In the data rows, 128 means zero.
Some points:
[145 145 172 177 148 160 155 145 143 157 140 130 135 133 138 140 140 150
 145 155 174 157 152 160 138 170 160 150 165 143 179 172 160 182 179 177
 174 174 162 135 165 140 135 138 143 152 135 143]
[172 143 128 133 140 133 143 128 148 148 138 138 128 148 145 133 135 128
 133 128 182 143 130 165 138 167 152 133 157 135 140 135 128 128 135 135
 130 128 160 170 165 184 184 184 184 179 177 170]
[135 140 152 160 150 184 160 182 172 182 162 167 172 143 130 138 148 148
 179 140 133 130 133 150 170 133 138 167 138 170 182 182 182 177 179 182
 133 179 152 165 170 135 160 138 155 138 135 148]
[162 150 160 167 152 160 138 150 174 150 150 148 157 150 138 152 152 148
 140 143 148 174 157 135 135 152 179 170 182 184 155 160 162 170 174 182
 148 145 152 143 152 152 140 140 133 130 135 138]
[167 179 184 184 184 182 184 177 170 157 162 182 179 152 160 157 145 152
 184 148 157 170 167 130 179 145 157 172 150 170 138 174 148 145 157 160
 165 174 174 170 174 148 145 172 130 152 152 167]
[157 133 138 160 155 150 172 182 184 182 138 174 155 150 160 145 130 128
 148 133 128 145 140 160 130 155 135 128 130 150 177 133 128 145 157 174
 128 133 174 174 135 150 170 172 182 148 177 184]
[174 157 182 143 157 140 157 145 184 160 170 182 177 182 184 184 184 167
 160 155 152 172 167 130 143 143 133 145 138 135 133 157 165 162 148 138
 182 160 138 157 157 143 155 130 128 148 160 138]
[140 174 174 157 160 177 182 160 165 157 177 174 152 140 143 172 157 177
 182 167 177 174 182 184 182 179 184 182 177 150 165 172 143 177 143 150
 174 182 182 172 162 145 140 143 157 155 172 150]
[133 128 133 152 145 138 160 155 140 170 135 130 133 148 140 128 140 138
 133 145 170 135 128 170 133 167 174 165 148 177 179 157 167 138 155 145
 130 138 135 138 160 170 155 172 177 162 182 182]
[143 157 140 140 148 145 143 138 130 128 165 167 170 177 174 177 177 172
 165 172 140 130 160 157 162 138 130 143 155 148 155 138 157 152 138 138
 145 148 155 165 128 165 165 174 165 172 143 148]
[148 150 135 148 140 165 140 152 155 145 143 140 148 148 148 140 133 145
 167 165 165 155 162 184 177 182 177 179 182 179 184 174 170 165 179 152
 152 138 177 172 172 135 157 145 140 140 143 143]
[179 165 170 148 157 143 150 133 160 148 172 174 133 150 152 157 152 174
 162 160 162 184 182 184 184 184 184 177 184 160 155 155 143 157 148 128
 182 170 182 184 145 160 140 150 135 167 157 138]
[148 155 172 174 160 162 162 160 128 133 155 135 174 160 152 174 167 174
 160 174 140 160 145 140 140 143 155 160 135 170 138 165 143 167 157 155
 150 140 133 135 140 133 135 130 138 152 143 143]
[148 165 155 172 140 155 155 170 172 170 177 177 184 184 170 150 160 172
 165 150 138 138 155 157 167 138 150 148 150 179 152 150 148 148 174 157
 135 155 172 177 157 150 162 165 157 155 140 155]
[160 135 138 148 133 143 135 143 150 130 135 148 130 133 130 133 140 143
 135 140 133 145 138 145 135 138 135 135 133 150 167 160 182 184 182 184
 177 174 165 148 157 155 140 133 138 140 135 140]
[179 182 160 167 135 170 150 145 170 174 184 155 182 143 160 155 162 184
 150 152 160 170 145 133 162 143 160 162 170 165 177 179 138 138 165 160
 172 152 133 133 160 148 155 143 160 182 179 174]
[179 165 128 138 145 138 157 157 170 148 170 174 155 179 172 143 167 162
 135 135 140 135 133 143 140 145 138 145 162 135 140 138 140 133 128 130
 135 135 135 128 138 172 174 179 182 184 179 172]
[182 172 182 172 179 177 160 150 133 145 138 133 130 133 145 148 145 140
 155 174 174 165 162 162 145 138 143 167 140 130 145 184 179 162 135 143
 152 174 133 145 172 138 138 135 148 143 143 133]
[165 170 165 150 140 140 148 133 138 133 133 167 138 157 184 179 182 148
 182 182 179 170 182 179 177 167 177 145 155 160 155 140 138 155 138 143
 165 148 182 184 133 145 162 148 152 133 150 160]
[138 162 148 133 165 179 157 143 150 174 172 140 145 148 140 133 155 174
 170 152 148 130 140 133 177 160 145 182 179 133 172 184 182 155 172 152
 177 179 174 160 182 160 172 162 182 179 179 170]
[152 143 155 155 167 162 177 160 143 170 135 145 143 150 152 174 170 140
 148 177 177 152 155 179 150 177 160 138 130 140 135 138 140 152 148 155
 170 170 155 157 167 148 165 155 140 135 133 145]
[182 162 138 150 174 167 140 128 184 148 179 182 155 167 160 140 145 167
 177 135 167 174 155 160 182 145 160 179 172 152 184 172 182 162 174 148
 165 155 174 179 182 177 170 165 150 177 170 172]
[140 167 140 138 133 130 155 148 148 133 165 135 160 155 160 165 162 170
 140 172 133 138 138 155 133 148 135 135 167 138 162 135 145 148 128 145
 135 128 130 138 128 133 148 157 152 165 160 162]
[150 162 160 148 145 155 133 157 167 133 155 148 150 179 170 167 179 170
 174 182 184 182 184 184 172 172 172 170 172 148 140 150 157 160 138 143
 170 152 155 155 145 135 138 150 133 165 160 130]
[145 140 160 148 167 130 165 179 133 170 145 145 150 145 174 174 182 157
 150 184 182 165 162 135 143 170 140 135 130 143 128 133 143 162 162 148
 177 160 160 162 148 138 140 140 143 143 143 148]
[140 160 167 160 145 143 167 177 150 152 157 140 172 150 157 172 162 170
 152 157 165 145 174 162 150 133 165 135 143 172 143 148 155 170 177 177
 148 145 145 143 145 143 140 143 138 155 148 128]
[148 143 167 155 130 130 133 152 140 155 143 152 152 179 174 165 133 145
 133 135 184 174 182 174 135 167 162 128 162 165 170 135 157 179 135 150
 177 130 143 143 128 145 148 133 143 135 138 133]
[155 157 172 177 177 162 182 184 179 179 170 182 170 138 162 148 140 135
 172 135 133 140 152 138 160 155 145 152 160 182 174 143 150 148 157 152
 167 162 170 170 157 157 157 152 157 130 145 165]
[157 135 130 140 160 155 128 143 150 160 138 133 150 160 165 148 177 143
 135 157 167 145 130 138 130 157 157 143 130 174 133 140 148 130 174 179
 135 177 172 152 177 184 170 172 167 162 165 177]
[143 140 145 150 177 177 165 145 152 143 150 150 133 140 140 143 143 145
 174 174 145 138 145 138 157 140 140 177 140 133 128 182 162 135 138 148
 135 184 165 155 182 182 182 182 177 170 172 160]
[140 184 170 148 140 177 138 152 150 140 184 157 162 160 135 152 162 184
 155 140 128 135 152 135 177 152 130 177 182 155 145 177 157 152 135 150
 162 172 155 138 165 152 152 138 157 174 162 177]
There is one direction along which these points spread out most. Take the direction at right angles to it along which they spread out most. Then take the direction at right angles to both along which they spread out most. Go by this last direction. For each point below, how far along it does it lie, from 0 to 99? 50 is the average, and the first point above lies past it. One standard deviation of the points above along it is 16.
[140 167 140 138 133 130 155 148 148 133 165 135 160 155 160 165 162 170
 140 172 133 138 138 155 133 148 135 135 167 138 162 135 145 148 128 145
 135 128 130 138 128 133 148 157 152 165 160 162] 41
[145 140 160 148 167 130 165 179 133 170 145 145 150 145 174 174 182 157
 150 184 182 165 162 135 143 170 140 135 130 143 128 133 143 162 162 148
 177 160 160 162 148 138 140 140 143 143 143 148] 56
[148 150 135 148 140 165 140 152 155 145 143 140 148 148 148 140 133 145
 167 165 165 155 162 184 177 182 177 179 182 179 184 174 170 165 179 152
 152 138 177 172 172 135 157 145 140 140 143 143] 61
[162 150 160 167 152 160 138 150 174 150 150 148 157 150 138 152 152 148
 140 143 148 174 157 135 135 152 179 170 182 184 155 160 162 170 174 182
 148 145 152 143 152 152 140 140 133 130 135 138] 70
[179 182 160 167 135 170 150 145 170 174 184 155 182 143 160 155 162 184
 150 152 160 170 145 133 162 143 160 162 170 165 177 179 138 138 165 160
 172 152 133 133 160 148 155 143 160 182 179 174] 39
[160 135 138 148 133 143 135 143 150 130 135 148 130 133 130 133 140 143
 135 140 133 145 138 145 135 138 135 135 133 150 167 160 182 184 182 184
 177 174 165 148 157 155 140 133 138 140 135 140] 84
[165 170 165 150 140 140 148 133 138 133 133 167 138 157 184 179 182 148
 182 182 179 170 182 179 177 167 177 145 155 160 155 140 138 155 138 143
 165 148 182 184 133 145 162 148 152 133 150 160] 32
[138 162 148 133 165 179 157 143 150 174 172 140 145 148 140 133 155 174
 170 152 148 130 140 133 177 160 145 182 179 133 172 184 182 155 172 152
 177 179 174 160 182 160 172 162 182 179 179 170] 45
